One turn sends every row of this set to another row. A few are shown first. Where does it send the rows asked after them?
zode: [-18.1 -18.8  15.9  23.6 -10.2  15.7  -7.7   6.2   3.3  18.8  21.9  -6.3]
Pem: [ 14.9 -21.3 -27.6  -4.2 -10.5  11.0  -9.3  21.2 -28.0  11.0  -3.2  -6.1]
basa: [  7.0  -7.5  -7.2  25.9  18.6  12.2   9.8   6.2  -5.0  11.8  20.4 -24.7]
dip: [-27.9 -16.7  29.0 -24.2  -5.3   9.0  14.2   8.4 -14.4  21.5   6.6 -18.0]
Leto: [  0.3 -30.5  -2.4  -2.9 -28.3  -3.1  -2.7  35.1  -4.7  25.1 -24.6 -10.4]
lorak: [  7.2 -18.2   0.2  11.8  -9.1  -5.8   9.9  33.7  17.3  40.5  21.9 -31.0]
fibo: [ 27.6 -25.1   5.9 -11.7  11.4   3.1  14.4  18.1  20.1   1.5  22.9 -14.2]
bafez: [  2.9 -35.6  30.1 -10.6   2.6  -8.6   8.6  29.1  19.0   5.6  12.3 -28.6]
Dokin: [-16.6 -26.1   8.5  27.2   3.4  -1.7  27.4   9.8   8.7  25.4   1.4 -30.3]
Furu: [ 11.8 -27.6  -2.3 -28.7   7.8  12.3  23.0   3.3 -11.0  -3.4  -5.7   0.2]
Kufut: [ 13.9 -41.1  -6.4   6.8  12.3 -12.2   4.6  29.5   4.2  -8.7  -3.9 -16.9]
futom: [-12.6 -53.7  12.8 -21.5  -3.5   2.1  18.6   9.6  -8.0  -5.6   0.1 -11.0]
kes: [ 12.1  -3.1   0.3  21.1  -0.1  26.3  11.4   2.5  -3.1  34.6   8.1 -17.5]
vekal: [ 18.6 -22.1 -33.9  -1.1  -7.3  -1.9   9.1  31.4 -19.2  22.9  -7.9 -25.9]
zogu: [-12.9 -35.8   8.9 -25.1 -25.6  -5.1   9.6  31.9   2.2  32.9  24.6 -25.8]
Koger: [-20.7 -26.4 -14.3  -2.2  -4.4 -18.0  -6.1  34.6 -23.5   1.9  -4.0 -17.9]
miz: [-17.4 -24.9   4.6   6.6   9.0  19.3  11.6  -5.6 -20.9   1.3  -2.7   2.9]
bazu: [ -7.6  -1.6   2.2 -26.8  -0.8  15.8  28.6   1.5 -15.6  31.6  16.8 -11.1]
Somi: [-17.6  -6.6  -4.7 -13.2 -22.6  10.6   3.4  21.2 -23.8  44.9   0.5  -9.6]
golaf: [ 12.9 -10.7  -9.1 -30.1  -9.7  -5.7  12.1  32.3   2.5  30.4  30.8 -21.7]

zode goes to Leto
dip goes to zogu
Now these:
vekal goes to basa
Somi goes to lorak
bazu goes to golaf

